In the rows, 128 means zero.
Each path below is one point turned by a fixed rotation once a step. After each direction that follows a path, write how fast that rotation turns it, in deg/step (0 if it stays still).
Each turn is a multiple of 5 degrees from 10 to 175, or 0.
Path 1:
[123 115 108 125 119 128 141 133 125 137 122 118 130 140 133 131 136 144
 137 108 126 132]
[123 111 120 134 120 125 136 140 140 133 122 119 144 139 142 129 128 142
 141 120 130 139]
[120 109 110 113 131 135 134 141 134 130 120 127 138 142 133 137 132 140
 136 121 128 140]
[134 111 114 132 130 130 131 131 131 130 113 134 143 145 146 139 123 137
 134 121 126 137]
[124 114 108 120 119 129 144 135 120 131 111 127 132 147 136 139 128 129
 128 117 127 132]
[122 112 115 137 116 126 142 138 132 136 114 125 148 142 142 133 121 129
 127 131 130 130]
[119 116 108 120 124 141 143 143 134 138 115 130 142 137 125 141 125 130
 129 132 124 129]
[134 117 107 141 131 137 138 132 133 140 116 132 146 136 137 142 122 136
 128 129 120 125]
[130 124 104 130 120 137 149 135 126 138 115 124 130 136 130 144 130 133
 132 118 118 122]
[127 120 110 144 120 129 147 135 135 135 125 113 144 133 140 134 131 137
 132 125 124 122]
[123 122 110 122 124 140 146 143 144 131 123 118 137 129 131 140 135 138
 139 124 123 127]
[133 117 109 134 136 137 135 130 141 127 123 124 145 132 145 138 135 144
 133 123 123 125]
[132 123 110 120 122 137 143 129 134 124 111 125 130 136 143 140 138 139
 136 112 123 127]
[124 115 113 131 119 128 141 126 133 126 116 119 145 136 150 126 137 138
 127 119 132 124]
[118 118 118 113 115 138 141 136 142 130 109 127 142 131 138 130 133 136
 135 122 131 129]
[124 111 111 125 130 138 130 126 137 136 114 134 152 134 141 128 130 142
 126 124 129 126]
[130 120 112 121 117 139 137 127 131 141 103 137 135 135 135 134 127 139
 134 113 123 128]
[123 113 109 136 116 129 138 125 124 145 116 125 144 137 136 124 129 140
 127 116 127 124]
[120 118 117 127 111 135 141 141 137 147 115 124 139 133 126 130 125 139
 141 119 126 133]
[123 110 107 133 133 135 131 135 134 145 127 126 146 136 130 131 128 146
 134 122 124 133]
[135 119 112 130 125 135 136 136 133 138 116 129 130 140 133 142 125 143
 145 113 120 138]
[127 111 106 135 126 124 139 133 122 133 126 118 136 145 139 134 132 141
 132 114 126 133]
[124 116 118 128 116 127 143 146 137 129 118 119 136 142 140 138 127 134
 142 122 129 139]
[120 108 107 124 134 132 136 140 133 127 125 125 147 143 138 138 131 137
 129 130 130 134]
[134 118 113 125 127 136 138 137 135 126 108 135 139 143 142 147 123 131
 135 126 124 134]
[126 114 103 128 125 130 144 129 120 130 114 127 139 144 141 139 130 130
 120 123 126 123]
[125 121 116 132 110 132 149 139 135 134 108 124 142 136 140 138 123 126
 130 130 126 125]
[118 116 105 125 127 140 144 137 134 137 121 124 148 131 130 136 131 133
 123 133 125 121]
[135 124 111 134 125 144 140 133 142 139 111 132 142 128 135 143 125 137
 136 127 118 124]
Speeds:
[130 133 127 128 128 132 132 126 132 123 127 125 129 122 131 130 133 127
 125 131 127 120]  20
[124 126 130 124 132 132 125 133 136 129 131 129 134 125 125 127 127 129
 129 135 129 130]  85
Path 2:
[119 114 138 125 125 125 124 134 129 120 133 115 134 127 129 154 124 120
 135 122 131 126]
[117 122 124 130 146 127 122 141 121 116 129 117 130 130 120 148 127 132
 137 123 127 137]
[119 126 121 121 127 135 121 124 133 115 134 115 135 127 122 150 121 121
 130 126 124 143]
[125 123 131 122 144 130 121 124 131 130 125 118 143 138 115 144 124 127
 139 118 135 141]
[127 119 127 112 138 117 115 124 132 124 126 113 132 124 115 141 123 119
 134 125 115 132]
[127 127 126 119 133 113 123 131 137 127 136 120 130 131 117 151 134 122
 132 111 137 131]
[127 129 131 120 133 123 123 140 122 120 131 122 122 135 105 145 125 115
 133 122 121 137]
[128 136 122 126 128 131 129 121 131 123 131 115 129 136 109 154 133 128
 129 118 118 129]
[122 131 147 119 132 127 135 125 125 130 129 115 136 136 114 147 130 117
 136 125 123 133]
[120 133 125 121 140 120 133 132 129 128 122 108 130 132 122 142 130 124
 138 115 111 125]
[115 137 132 119 130 117 137 133 135 125 144 111 131 128 121 142 119 120
 130 119 125 135]
[124 128 127 128 131 129 131 141 129 129 129 114 132 141 114 139 110 124
 139 111 124 129]
[123 124 132 127 133 125 128 123 129 123 142 110 131 129 111 146 112 135
 130 126 117 122]
[121 115 139 129 126 126 129 133 129 125 130 113 136 133 126 153 122 124
 138 118 130 120]
[114 122 130 129 145 123 126 140 121 116 132 113 128 126 122 147 124 131
 137 128 121 132]
[115 125 120 125 126 134 125 130 135 116 133 113 135 128 128 152 121 122
 132 121 127 140]
[121 123 131 124 145 132 122 129 127 126 130 118 141 136 114 142 117 129
 138 122 133 144]
[127 117 123 115 134 124 114 120 135 123 125 112 136 127 118 144 119 123
 134 122 117 130]
[125 120 133 119 138 113 120 128 134 127 136 119 134 129 117 149 131 124
 133 117 139 132]
[127 123 126 119 132 121 117 141 124 118 127 121 122 131 111 147 127 115
 134 121 122 134]
[126 135 121 126 131 128 126 123 132 120 137 119 128 133 108 155 135 129
 127 120 127 136]
[126 129 142 119 130 133 129 126 124 128 124 118 135 139 112 148 129 114
 137 123 122 137]
[123 134 126 120 143 120 130 123 130 129 123 109 131 131 118 144 134 128
 136 118 112 127]
[118 135 136 114 127 116 134 131 135 128 138 112 131 128 123 143 124 113
 132 117 124 134]
[124 134 124 126 138 122 132 143 128 129 131 115 127 140 111 138 117 125
 138 110 123 130]
[124 130 131 124 124 126 131 125 132 122 143 112 129 131 110 145 111 128
 128 124 115 126]
[124 121 140 131 129 128 133 132 127 130 130 112 137 139 119 151 121 129
 139 115 129 119]
[115 122 135 126 139 122 128 135 121 117 132 110 128 124 124 146 123 128
 136 130 113 126]
[113 127 122 129 128 129 130 134 135 120 134 111 135 129 133 153 123 126
 134 116 130 134]
Speeds:
[128 129 120 128 129 127 126 124 129 124 128 125 124 123 127 128 128 132
 125 131 118 125]  140
[131 123 135 126 130 128 127 119 128 132 124 125 133 128 128 128 129 130
 130 130 125 122]  80
Path 3:
[122 137 121 147 125 115 136 147 126 131 127 107 121 144 135 122 120 131
 122 138 123 128]
[116 135 136 137 126 126 131 149 114 130 123 114 113 140 119 130 115 138
 124 143 124 128]
[122 122 126 142 133 118 127 141 117 132 130 118 108 144 119 132 118 144
 128 133 137 143]
[122 128 113 145 132 119 137 139 119 133 128 102 123 143 132 127 118 137
 126 129 126 140]
[121 140 123 136 129 130 136 139 114 135 126 104 115 137 122 124 120 144
 126 137 117 124]
[128 138 127 137 132 125 126 137 118 134 123 116 109 141 116 125 114 151
 128 134 141 130]
[124 131 118 139 135 121 137 133 119 135 118 109 124 146 123 131 112 137
 137 126 140 142]
[122 138 115 136 134 123 144 132 117 143 122 108 117 143 120 128 127 138
 140 130 117 129]
[130 148 121 139 130 120 133 135 126 138 122 117 109 144 120 119 124 145
 133 135 132 119]
[124 142 129 139 130 119 135 139 126 134 111 117 123 148 121 128 110 132
 138 133 143 130]
[119 131 125 137 132 117 143 138 121 141 119 120 117 149 116 137 125 129
 145 132 125 136]
[127 137 118 146 130 110 138 139 130 139 129 120 109 148 126 124 133 135
 133 134 124 125]
[123 144 130 144 124 115 134 148 129 130 118 115 121 146 129 123 116 129
 128 140 131 122]
[115 130 137 137 128 120 135 148 118 133 119 122 113 146 116 136 118 130
 134 140 128 134]
[122 122 121 146 131 110 133 142 124 135 133 120 108 148 124 132 128 136
 130 134 129 140]
[122 134 119 148 126 116 136 146 124 131 128 105 122 143 135 122 121 132
 121 136 122 130]
[117 136 135 137 126 128 131 148 114 131 124 111 113 139 119 128 115 140
 124 142 123 127]
[123 125 127 140 133 120 126 140 117 131 129 118 108 143 118 132 116 146
 127 133 139 141]
[123 127 113 144 134 119 137 137 118 133 126 103 124 143 130 128 117 138
 128 128 129 142]
[121 141 119 136 130 129 138 137 114 137 125 103 116 138 122 124 121 143
 128 135 116 125]
[129 141 126 137 132 126 127 136 119 135 122 116 109 141 116 123 115 151
 129 134 140 127]
[125 133 120 138 135 121 136 133 120 135 116 111 124 146 121 131 111 137
 138 127 141 140]
[122 137 116 136 134 122 145 131 118 143 122 110 117 144 120 130 127 136
 142 130 119 131]
[131 147 121 140 129 118 134 135 128 139 123 118 109 145 122 119 126 143
 133 135 130 118]
[125 144 130 140 128 118 135 141 127 133 111 118 122 148 122 127 111 132
 136 135 141 127]
[118 130 128 137 131 117 142 140 121 139 118 121 116 149 116 138 124 128
 144 133 126 136]
[126 133 118 146 130 108 137 139 129 139 130 120 109 149 126 125 133 134
 133 134 124 129]
[122 142 129 145 123 115 135 148 129 130 120 113 121 146 131 122 117 129
 126 140 129 122]
[115 131 138 137 127 121 134 150 117 131 120 120 113 144 116 135 116 132
 132 141 128 132]
Speeds:
[129 127 120 131 129 125 132 126 129 131 132 124 129 128 133 126 135 127
 128 126 120 127]  95
[126 126 133 131 125 122 128 135 132 126 129 133 127 131 130 130 131 121
 127 132 126 127]  25
[131 127 128 128 129 126 124 126 129 130 133 134 118 128 124 127 134 135
 127 128 130 127]  120
Path 4:
[124 125 130 131 123 143 128 127 129 131 129 135 145 117 127 127 107 128
 114 127 132 108]
[123 123 132 138 127 139 128 127 129 134 128 137 144 114 134 123 114 124
 112 118 129 111]
[122 124 131 135 131 136 134 122 132 132 130 141 144 113 132 122 122 115
 114 119 135 111]
[121 125 131 126 129 139 136 122 133 128 132 139 144 115 126 126 117 118
 117 130 140 107]
[122 126 133 127 125 143 129 128 132 131 132 136 144 115 127 129 111 127
 116 132 133 107]
[122 124 136 136 126 141 126 131 132 135 131 137 144 113 134 127 116 127
 114 123 128 110]
[121 123 136 135 131 137 131 125 134 134 132 140 144 112 135 124 126 118
 115 120 134 111]
[120 126 135 127 129 137 135 123 136 129 135 140 144 114 128 127 125 118
 118 130 141 107]
[122 127 137 126 124 142 129 129 134 130 136 136 145 115 128 131 118 127
 117 134 137 105]
[122 125 139 135 124 141 124 133 133 133 134 136 145 114 135 130 120 130
 116 126 129 109]
[121 124 140 138 128 136 127 128 135 133 135 139 145 113 137 126 130 122
 115 120 134 110]
[122 125 138 130 128 135 132 123 136 128 138 140 145 115 132 128 131 119
 118 127 142 107]
[124 127 138 127 123 139 128 128 135 127 139 136 146 118 128 132 124 128
 119 134 141 105]
[125 126 140 135 121 141 121 133 133 130 138 134 147 117 134 132 122 134
 117 128 134 107]
[125 124 140 141 125 136 123 130 133 132 137 137 147 116 138 127 130 126
 116 120 134 110]
[125 125 137 135 126 132 129 123 134 127 139 138 147 118 133 127 135 121
 118 124 144 108]
[126 127 136 129 122 136 127 125 133 123 141 136 148 121 128 131 127 127
 120 132 145 105]
[128 126 137 136 119 139 121 131 131 127 139 132 149 122 131 132 122 135
 118 128 138 106]
[127 124 137 143 121 135 121 129 130 129 138 134 148 120 137 127 128 130
 116 118 136 110]
[127 124 135 140 125 131 127 122 131 126 139 137 148 121 133 125 134 122
 118 119 143 109]
[128 127 132 132 121 133 128 121 131 121 141 135 148 124 126 128 127 125
 119 128 148 106]
[130 126 133 135 118 137 122 127 128 123 139 132 149 124 128 130 119 134
 118 128 142 106]
[130 124 134 143 119 135 120 128 126 127 136 132 149 123 134 126 122 132
 115 117 136 110]
[128 123 131 143 123 130 126 122 127 125 136 136 148 122 133 122 129 122
 116 115 142 111]
[129 125 128 134 122 132 130 118 128 121 138 136 148 124 126 125 125 122
 118 124 148 107]
[130 126 128 133 118 137 125 124 126 122 136 132 149 125 125 127 115 131
 116 127 142 106]
[130 124 129 142 119 137 121 126 125 127 133 132 149 123 131 125 115 132
 114 118 135 110]
[128 123 128 143 124 132 127 121 126 127 132 136 147 121 133 121 123 122
 113 113 139 112]
[128 124 126 134 125 132 132 117 127 123 134 137 147 122 126 122 122 119
 116 121 146 109]
Speeds:
[126 121 124 126 130 126 129 124 127 123 128 121 130 122 134 134 128 130
 127 129 127 130]  0
[129 128 130 132 125 131 122 134 126 131 127 125 129 128 131 129 122 135
 126 126 121 129]  85
